Y: rows in several groups, each row roughly a mix of its group's directions:
Y (151 x 10):
[[ -5 -14  18  -4   3   4  -5 -20  -5 -16]
 [  6 -10   9 -21  16   4 -13  12  -8  -7]
 [ -4  10   9   4  -1  16  23   6 -17   3]
 [-21   6 -13  -9  12 -18  -4   8   4   4]
 [  9  -1 -14   2   2  -2  24  17  12   2]
 [ 22 -13   3   2   9  15  -7   1   5  16]
 [  9  -8  -7  10  -9 -17  23   0   2 -10]
 [ -2 -10   5  13 -10 -15  10  -1  -9 -23]
 [ 15  -9  15  17   1 -12  12   5  13   4]
 [  9   8  -4  -3   2  18  17  18  12   6]
 [-11 -17  11 -21   0 -12   3   0   6  12]
 [ 11  -3  11 -12  15  -8   8  17  -9 -14]
 [ -1  -5   1  16  -6 -20   6   7  22   1]
 [ 10  -4   6  -5   5 -22  -5  12  18 -12]
 [  7 -21  12  10   6 -11   6   1   8 -18]
 [  7  21 -10  20  -3  -7  11  13   3   0]
 [  5   5  -4   7 -15  -1  24  19   0   5]
 [ -4  -6   7  -5  -9  20 -13 -17  -6 -15]
 [ 25   6  -1   4  -4  15   4   3   0  20]
 [-17   9  -6 -11 -12 -16  14  -5  10  -8]
 [ 18  -9   7  -7  -1  -4  19   5  -8 -18]
 [ 14  22  -2 -15  -2   5   0  -4  15 -10]
 [-14  -7 -10 -12  14  -3 -16 -16   3   9]
 [ -5  -9  -4   8   9  -2   2   1 -22 -23]
 [ 10 -22   0   2  18  -9 -12   2  -8 -10]
 [  3  14  20   4 -13  16   5  -7   6  12]
 [  3  -6  15   1 -11   4   6 -14 -12 -23]
 [ -5  11 -19  16  -4   2 -19 -10   3   8]
 [ -1   2   3  14  -1 -26  -8 -11 -10 -11]
 [ -3 -13  -9   0  -5 -19  -4  -3  25  -5]
 [ -1 -10 -11 -14  14 -25   1  -7   6  -1]
 [ -9  15  12   3  -7  -7   9  -3 -19 -18]
 [ -3 -16  -1  13  15  13  -6   2  15 -14]
 [-13 -12 -22  15  -3   3  -1  14   8  -3]
 [  1   7  12 -13  -5  18 -17   1 -16  -6]
 [  5  -8  16  -8  -4  14   9   5 -23  -7]
 [-17  -6   1   0  -9  -6  14  -6  -3 -24]
 [  0   2  21   2  12  -8   1   2 -17 -19]
 [ 19 -13  19  -4  14  -5   3   2  12   0]
 [  2  20 -21 -16   3   5  -5  -6   1 -11]
 [-11 -15  16 -19  10  -1  -2  -1  15   1]
 [ -1  -7  -8  -3  27  18 -12   2   0   1]
 [ 24  -6  -4 -10   5   4  -2  14  -3 -17]
 [  7 -11  -5 -14   6  16 -22   0 -12  -3]
 [-21 -10  11   9  -3   2 -14  -7   8 -16]
 [ -7   2  31   8 -11   7  -2   7  -5  -3]
 [  3   5  10   8  -2  -6  28   1 -13  -9]
 [ -6  13 -14  21 -12   2 -15  -5   3   9]
 [ 13 -20  -9  -6  20  -2  -1  10  12  -3]
 [ -2  -2 -14  -8   2  10  -5  -1  26  14]
 [ -3   1  -6  -1  -5 -14  27  17  -4   1]
 [-17   8  -7   8  -7  10   1  -9 -13  21]
 [ -2  10 -22  -7  -2 -11   8  -3 -14 -16]
 [ -9   1  -4  -3  -9   9 -14  -3  14  25]
 [-18   4   6  -2  -1  15  -3  -2   9  25]
 [ 13  -7  10   6   9   3   6   6  16  23]
 [-15   6  -3 -25   3  14   3  -8 -13  -2]
 [-15  -2   9  -5 -16  14  15 -12   9  -7]
 [  1 -16  -6  -3   1 -13  23  16  -5   0]
 [  2  -3  14  12   2 -17 -19 -15   4  -9]
 [ 21  -4  21  -5  14  -2   9   6   7   3]
 [ 18 -13 -10 -13   6  12   3  11 -10 -12]
 [  5   5 -21 -15   7  12  16  11  -7  -3]
 [  9  15   6   8  -7  11 -23 -10  -7  -6]
 [ 10  -5   0  11  -7  24 -16   2  -4  14]
 [ 15  -6  -2  -9   6 -16  10   2  23   9]
 [-12  -4  18  -6   8  16 -16  -6  14  -1]
 [-20 -12   8 -10   3 -13   0  -1 -20   4]
 [ -1   2 -15  -5   7  -6  10   9  -3  28]
 [ -1  -2   1   0 -11 -15   4  -7 -19 -23]
 [ 12 -11  13   6 -14   9   7 -10  20   2]
 [-16  -5  -3  22 -13   9  -2   1  17  -4]
 [-18   6   4  10  -7 -24   9  -6  -7   5]
 [ 10  13 -10  -4  18   1  13   6 -13 -15]
 [-14   0  16   1  -4   5 -20 -18  -6   7]
 [  5 -13  13  12  13   1  11  14   4  18]
 [ 13   3   0   0  13  -7  21  13   8  16]
 [ -1  -2  -6 -14 -10   6  26   7 -12  -7]
 [-14   5  -5   6   5  17 -18 -15   9   8]
 [  1   1  -8 -24   1   9  18   6  -8 -12]
 [-18 -12 -14   2  -1  16 -15   2  13   2]
 [ -3  11  -9   0  -5  -9   9  -1 -25 -16]
 [  8  -8   3  20   7  -7 -14   7  17  11]
 [  7 -21  -7   7   4   1   2  20 -11  14]
 [ 15 -11  10 -11  -6  -5  11  13  18  -9]
 [ -2   2  13  15   2 -18 -15 -13  13  -3]
 [-18   4   0  -4   0  17 -10 -11  -5  20]
 [  1 -11  -7 -16  -7   0  23   1 -10  14]
 [  3   7   6  15 -18  23  -1   1 -12  -1]
 [  2  -7  13   9   6  18 -10   1  23  -1]
 [ -6   3  -6 -15   1   2  25  18   4   5]
 [-14  -6   4  -1   3  15 -16 -23  -6   1]
 [  4 -16  -6 -11  -3  16   2   4 -24   0]
 [ -5   2  -2   4  -4   3  -6  -7 -12 -32]
 [  4  18  17  -2  -3 -16  18  -2  -8  -1]
 [ 20 -14  -4  -1  10  -4   3  20  10  -8]
 [ 10   3  -6   2 -17  14   1  17  16  11]
 [ -3  -2  11 -15   5 -13  12  22   9  -4]
 [ -7  11   7   5  -7  12  -7  -3 -23 -16]
 [-23  10   5  15   5  -5   8  15  -9  -3]
 [  0 -14   9  -1  14  12 -17  -6  -6 -18]
 [  9 -12   9   5   1 -22  -2  17 -11 -10]
 [ -9  22 -17 -11 -11   5  -6  -5 -11   6]
 [  7 -11   5 -11  -4 -10  -7  -5  21  19]
 [ -4  14  19  -7 -17   2   5  17  -9  -3]
 [-23  11  -4  -8 -15  13  -8 -10   3  -7]
 [ -7  -8   4 -15  11 -28  -3   3  -7   3]
 [  4   4  20  14   3  19  -4   1 -18   0]
 [ -6  -3 -20 -11 -16 -11   3  -8  15  -9]
 [  8   1   4  16  -6 -10  27  10   3   1]
 [-14 -14   7  11  11 -11  -3   4  -9 -20]
 [ -6  -5   8  10  -6  -6 -18 -21 -10 -13]
 [ 13   2  -4 -10   3  25  -4  -4 -16   8]
 [ -1 -11 -22  -1  -3  -5  -6   4  23   8]
 [ -8   6  -3  11  10  -4 -28   9 -10  -2]
 [  5   1   5  -9  -3  -4  -8 -12 -10 -29]
 [  0  11 -19  -8  -4   3  -5  -4  26   0]
 [ -4  -3   1  -4  12 -10 -26  -4  18  -6]
 [  2  -5  19  -5 -22   6   4  -1 -16 -10]
 [  8   5 -16  19   4  -7   4  18   4  14]
 [ -6  -8 -10  -6  -2  23  -3 -20  -7   9]
 [ 21   7  -6   4   4   6  11  14 -14 -15]
 [ 23   0  -4 -12 -11  -6  12 -10  12   7]
 [ -9   8 -10 -27  -5  -8  -6 -13   8   0]
 [ 19  -5  -4  -8   7  -6 -14  -6 -20 -12]
 [  8   7 -15  19  11 -11  -7  -9  15  -1]
 [-14  18  16   1 -10   6 -12   6  -7  12]
 [ 12  17   9 -20  -3   0  -6 -15   0  10]
 [ -8 -12  26 -15  -1  -4   7   8  -8   3]
 [-17  -6 -22   5   0 -14   3  11   2 -11]
 [ -2  28   0  -6 -14  14  -5  -2  -5   4]
 [-13   9   0  13  -2   4 -27  -4  -7   7]
 [ 17  -7 -13 -16   7 -12  14  12  -3  -4]
 [ 16  -3  15   0  -1  -2 -11  17   7 -19]
 [ -6  19  -5  27  -4   5  -3 -11   3  -2]
 [  3   1  -6   9  13   0  12   6 -13 -26]
 [ 12  12   5   3  17 -14  -8  12  -9  14]
 [  8  -9  16  -3   1  -6  -6   0 -19 -22]
 [ 19  -2  10   2   9  19   7   3 -12  13]
 [ 17   3  10  -6  -3  14  23  -4 -12   5]
 [ -7  17  15   5  -6   6  -8   3  20  13]
 [  9   5  -7  -8   2 -13 -17  -2  19  16]
 [  0  11  -5  -4   8 -10   0  27 -16   2]
 [-11   3  11  -8   9   8  -6   8  23  15]
 [-10   5  -3 -16  -2  26   4   5  -5  14]
 [  1   0 -11  -1   5  30  -9 -13  -6  -1]
 [  4   7   5  -2   5   5  -2  -3 -20 -27]
 [ -4  17  -4   1 -26  -5   3  -5  15  -3]
 [ 11 -16   6   8  19  -7  14   9   3 -11]
 [ 14  -2   7  -8   7 -13   8  -3 -12 -24]
 [ -2 -19   2  13  -3 -17  13   7   8  13]]
the two rows of each list that fit no group, in list order (the others fit one group, some only roughly):
  z_592: [ 16  19  -2  16  -4  11   3  -1 -14   7]
  z_178: [ 15   0  -9  -2 -12  25   2  -7 -12  -8]
  z_464: [  6   2 -12 -14 -12  19 -15 -10  -8  -4]
  z_133: [  9  -4  -3   3  -1  -9  -9 -22  -8 -22]
  z_23: [ 13  -7 -12  -4   3 -20   0   4  19 -11]
  z_191: [ -9 -11   3 -14  21  -5 -20  -4   1   3]
  z_313: [  4  -8  19   1   6  -4 -11  15  21   5]
  z_747: [ -4   6  21  -7   5  -7 -18  -9   7 -16]
  z_513: [-3 -9 23 16 10 -4 -4  6 12 10]
  z_786: [ 9  6  2 13  5 -3 -1 11 -5 29]
  z_155: [ 16   9  -5   2   4  18 -19  -7  -6 -13]
  z_198: [ 2 -3  3 -2 -2 -9 19  0 27 -8]
  z_650: [-14  16  10   2   6  -6 -19   4  13  12]
  z_736: [ -5  17   5 -10  15  11  -7   4  -9  19]
 : z_592; z_786
  z_660: [  2  -4 -15  -7  12   2  17   7  22   6]
  z_708: [ -3  13   1  -7  -2  15 -11 -24  -8  -8]
  z_582: [-16  18 -10  15   2  -5 -10 -11   0  12]
  z_244: [-13 -11  -2 -14  -3 -10   9  -7  17  17]
  z_595: [  1  17 -14   8  -3   8  19  -1 -10 -16]
  z_795: [-16   3   6  13 -13   9   7  -2 -11 -21]
  z_691: [  8 -20  -9 -17  13  -9  -4 -10   0 -10]
  z_20: [ -2  16  12 -10 -15   9  -3 -16  -4 -14]
  z_61: [ 14   6  20   7   4  -3  16   4 -18  -5]
  z_912: [-14  -5   6   0 -23  -2  20   4   6 -10]
 : z_595; z_912
  z_862: [  6 -14   7 -24   5 -11   7   8  14  -3]
  z_349: [ -2  13  -1 -15  -5  14 -18 -10   0  16]
  z_654: [ -3  13  -1  -3  -5  18 -17  -7  19  -8]
  z_611: [ -6 -25  -5   9  -3 -15   2  -2  17  -1]
  z_452: [  4 -12  -3   0  14  -6   5  28   6   8]
  z_658: [ -1 -21  -8  17   3 -17  -1 -12  -9   2]
  z_234: [ -6   1 -19  10  -3 -14  21   8  -7  -7]
  z_829: [  8  22  -5  -1   4   1 -19   1  -8 -17]
  z_565: [  2   2  -4 -20   6  27  -9  -5   5  -4]
  z_920: [ 13  -1  13  16  -5 -13  11  18  -8  -1]
  z_135: [ 11 -14  22   8  -4   3  -3   1 -19  -4]
 : z_920; z_135
  z_446: [-20   5  -7  -4 -17  -2  -5 -18  -7 -11]
  z_847: [ -3  11  23   6  -5  -5  -4 -14 -18  -5]
  z_90: [  1  11 -10   5  -5   8  22   8  15  14]
  z_600: [-12 -10   4  -7   6 -22  -6  -7  19  -5]
  z_828: [ -9  -5 -21  -5 -10   6 -12 -13   3  16]
  z_772: [ -8 -16  -7   4  15 -24   3   7   2   9]
  z_857: [-9  0 18 -9 -9 20 -3 -8 11 11]
  z_441: [13  3  2 11  1 -6 -2 31  0  4]
  z_63: [  9  14   1  18   2 -18   0   6   7 -16]
  z_739: [-19  -2  10  -8  11   5 -17  -2   6  17]
  z_25: [ -6  -3  21  13  -3  22 -11   3  -4   7]
 : z_446; z_847
  z_850: [ -2  -5   9   5  14 -29  -1   4  11  -3]
  z_288: [-14 -22  -8  17  10  -2   5   7 -10   2]
  z_956: [ 6 -8 -8 -8  2 -4 -7 -8 30 -7]
  z_534: [ -7  11  -2  -7  -3   7  21  10 -17 -13]
  z_550: [-21 -10 -19 -14   6   2 -11   3   7  -2]
  z_489: [  4 -15  -3  -6  -1  -8   7  14  17  20]
  z_176: [-18   6  -5  -6  -4 -14  26   0   0   2]
  z_662: [ -6  -3   0 -24  14  17   6   6  -4  11]
  z_802: [-12  -3 -13 -13   9 -15  22   0  -1   2]
  z_416: [ -1 -12   4  -2 -16   6  26  13   0   6]
  z_70: [-14  15   1  10   8 -13 -10   2  15  15]
  z_533: [ -9 -18  14  -2   0  -2   5  -7  24   9]
  z_312: [ -7  -1  11   9  -9  17 -14  -9 -21   1]
 : z_534; z_489
  z_955: [11  4 17 -8 12 14 -7  6 -6 19]
  z_80: [  0 -31   7   7   8  -9  -7  -3  -6  -4]
  z_546: [-16  -4 -16 -14  -4  -1  23   2   2  -6]
  z_663: [ -8   5   3   4  -2  17 -21   7 -11  17]
  z_32: [  7   9  14  11  -5 -19   0   0  13 -17]
  z_382: [  8  -3 -19 -22  -2  12  -9 -10  -6   0]
  z_987: [-18  -7 -14 -16  -4   5   9  -7  -7 -16]
  z_99: [ 11 -19  18  -8  12  -5  -5   1   3  15]
  z_892: [ 19  -3   1  -5  -9  24  -4  -3  -9 -13]
  z_918: [ -2  14  -2   6  -3  -5 -10 -20 -18 -16]
  z_750: [-14  -3 -15   2  -4  21  14   7 -13  -3]
  z_537: [  2  -7   5   2  15 -16   3  14   3  23]
  z_124: [  9   5 -27  12   3   3   9   8 -10   9]
  z_106: [-23   0 -14   0   0  -6  -7   2 -10 -20]
  z_814: [  0  11   5 -22   3   6 -16 -17   6  -7]
 : z_537; z_814
  z_223: [  7  -2 -16  15 -14   5  23   1   1   1]
  z_898: [ -7  -5   0 -18  -7   4  11  15   1  22]
  z_444: [  1  16  -6   0   9  14  -9  -7 -15  19]
  z_462: [-17 -17  14 -10  -1  -8  12  -6  13   4]
  z_298: [-14  17  -6 -14  -9  14  -4  -7  13  -7]
  z_497: [ -4  -8  14  -4  -8 -25   3  -8 -12 -10]
  z_684: [  4 -13   0   5   9  -3   0  -3   6 -31]
  z_163: [  9   5   7  12  16 -12   2  17  -1  18]
  z_729: [ 17   7   3  20  -8  -3   0  -2  -4 -22]
  z_839: [ 16  12 -11   6   1   0  11  13 -16  14]
 : z_444; z_298
  z_55: [  4 -14  16  -4   9   5 -26   1  -5   1]
  z_291: [ 17  12  -6  -5 -10  16  -6  -4 -20  -6]
  z_13: [-12   3  -5   1   4   8 -12  -3 -26  15]
  z_876: [ -9  -2  -5   0  14 -23  -2   7  16 -13]
  z_220: [ 17  -9  11  -4   9 -14  15   7   4  15]
  z_947: [ -7   4 -18   4   0  -9  20  12 -12  11]
  z_704: [ -3 -12  -3 -21   8  -6  18  10  -2 -12]
  z_998: [-21  -9  16  -4  -9  -4  -3 -17 -10   4]
  z_296: [-20  10  -2   3 -11 -14  18   0   6 -11]
  z_672: [ -3  10  17  17  -8  11  -9 -16  -7   6]
  z_784: [19 -8 14  5 14 13  2  3  4 17]
 : z_876; z_672
  z_690: [ -3 -13  10  -5 -14  20  -6 -10 -16   4]
  z_941: [-11   3  14   6  -8  24   2  -4 -15   7]
  z_635: [-23   0   1  -8  -5   8 -17 -12   2 -13]
  z_15: [ -4  -4 -11  -5  -4   6  -1 -18  -5 -27]
  z_709: [ -7   2  -8  -2  14  12 -25 -14  -1   1]
  z_889: [ 13  -5   9  23  -3  -2   5  11  -1 -19]
  z_613: [15  4 -6  4  9  8 13 15 -8 21]
  z_97: [ 19  -1 -17  13   3  18 -12   0  -3   2]
  z_359: [  4 -24   4  -1   3 -17   1  -1  18  10]
  z_109: [ 10   0  13  18 -12   7  21   0  -7  -7]
 : z_15; z_889
  z_618: [ -7 -11  13   0  -6 -13   8  24  -8  10]
  z_703: [ -3   5  12   1  12  -6 -19  -5  23   0]
  z_723: [ -7   1   0   8   4 -28  14   9  10   7]
  z_233: [  7   0  -3 -12   5   4   6  16   7  27]
  z_7: [  8   5  18  13 -12   2   2  10 -18 -13]
  z_661: [-23  -5 -17  -3  11   9  -6 -13   5  -3]
  z_655: [ -1 -29   3   0  -2  -5  19   2   7   3]
  z_100: [17 -1  6 -4 -8 29 -5 -4  6 -4]
  z_485: [ 17  -7  11   5   7  -5 -23  -1   7 -14]
  z_702: [  3   8 -28  -7   2  -6   9  -1   6 -16]
  z_251: [ -7  12   8   6   0  -5 -22 -19 -12  -5]
  z_115: [ -5  17 -11  11   3   3  14  11  17  11]
 : z_233; z_661
  z_895: [-14  -3  20  -3 -18   8   0 -13  -9   8]
  z_775: [-14  -6   3  -1   0  -8 -10  -7  21 -20]
  z_499: [ 14   7 -19  -2   9  18 -13   2  -9  -6]
  z_713: [  9  -3  -9  -5 -12  -8   4   4  29   4]
  z_290: [-19   3  -8  -5  -2 -11  25   5   5   6]
  z_391: [  8   0  17   6  12 -16 -19   0  -7 -10]
  z_14: [ -8  -1 -31  -6  12  -6   5   2  -8   4]
  z_276: [  7   2  -3  25  14  -5   4   9 -11 -13]
  z_589: [ 15 -15  -5 -18   1 -18   5   6  -3 -10]
  z_656: [ -1 -21  -3 -11   5  17 -11 -13  -1 -12]
  z_575: [ 15  -2 -17 -13   9 -22  -4   5   4   4]
  z_67: [  2 -17  -2 -25  14   1 -11  -5  -5  -5]
 : z_775; z_276
  z_869: [  3 -20   7   0 -14 -11  18   4 -13  -9]
  z_666: [-15   3  -5  -3   2  -9  21  10  17  11]
  z_728: [  6 -15 -14   1  11  -6 -10 -10  19  13]
  z_769: [-22  -9  -9   9 -10   0  -8  -4 -20   5]
  z_284: [  4  -2 -16  10   3 -10 -12 -17  16 -11]
  z_160: [ -5  -5   5  25  -4  13   2   5   9 -17]
  z_538: [ 11   0  -5  -4  10 -21  -6  18   5  14]
  z_693: [  1  20   7   0   0  21  -8  -2 -15 -11]
  z_990: [ 3 -5  0  2 -5 26  2 12  8 19]
  z_841: [-12  -6  -8 -17   0   8  -4   1  -4  26]
  z_461: [ -4  -2  16  -2   2 -18 -23  10   8  -3]
  z_158: [  0 -11 -10 -21   6  15 -15  -4  -1  12]
  z_378: [-10   3 -15  10  -8  -4  10 -16 -20   5]
  z_554: [-18   3 -15 -20   0 -15   0  -6   0 -11]
  z_699: [-28  12   9   4   1  -8 -12   4   8   4]
 : z_728; z_538
  z_741: [  7  -7  -8   3  21   7 -11  14  -4  18]
  z_146: [ 7  1 -9  7 12 -5 24 14  7 12]
  z_734: [-14  -8  -9  -7  19 -13   9  11  -5  13]
  z_792: [  9 -15   2   9  10 -21  -8   8   0  15]
  z_799: [ -9   8  -6  -7 -14   6  28  -3   7   1]
  z_118: [ -2  18  -2  17  -3  10   6  12 -20  -1]
  z_414: [-15  11   6 -12 -12  20   6 -10   7   8]
  z_916: [19  9 -6 -2  3 -2  3  3 22 18]
  z_845: [ -9  11 -25 -15  -6  -7 -11  -3   6   4]
  z_473: [  3   2 -18  -5  14 -22  -6   3  15   1]
  z_400: [-14  -3   2 -15   4  24 -11 -11  -7  -2]
 : z_792; z_916
  z_81: [ 13  16  -2  16  -1   4  11  16 -13  -7]
  z_590: [-14  15 -16  -7  -1 -16  12  11   4   6]
  z_487: [ -7 -22  12   8  -6  -8 -11 -10  -5 -15]
  z_54: [-24  -5  10  -6  -2  -4  -6 -12  13 -14]
  z_22: [  6   8 -12   5 -11   1  14 -17 -14 -16]
  z_474: [  6 -16   2   2  14 -15  12   8 -16  10]
  z_919: [ 18 -11  11   6  -2  23   5  11  -1   7]
  z_418: [  3  15  17  -1  -4  19  -9  -3  -6 -17]
  z_413: [ 18 -12   8   8  11   2   2  10  -4  22]
  z_71: [-24  -2  20   4  -2   5  -4 -12  -4  11]
  z_619: [ -9  -5  14   5   5   5  -9 -17 -22  -9]
  z_175: [-12 -10  11  -2   1  -1   0 -13 -28   0]
  z_861: [  0  -2 -22   7  -3 -12  16   5  17  -7]
  z_472: [-10  -4   9  -9   0   4  25  -4 -18   8]
  z_924: [ 10  -5 -17   3  -2   1  15  16 -20   0]
 : z_919; z_413
  z_574: [ 19   6 -20  -1  -3   4   4  20   7   5]
  z_377: [-18 -14  -4 -14  -2  -1  22   9  -1  -4]
  z_170: [ 30  -7   4  -5  -7   0  -2   2 -14  -9]
  z_904: [-11 -16 -20  -3  14   2 -10  -7  -5 -13]
  z_449: [-12  -9  -4 -20  10   0   3 -12 -20  -6]
  z_692: [-12  12 -22   5   5   7   5   6 -19   1]
  z_49: [ -9  11 -20 -15  16  -4  13   5   3   7]
  z_983: [ 10   8  -9  17 -13 -20  -2   4  13  -4]
  z_72: [ 16  13  -4  11  -1  -6  12   9 -22   2]
  z_399: [-12   0 -18   0  -6   0 -10  -8   2 -26]
 : z_377; z_170
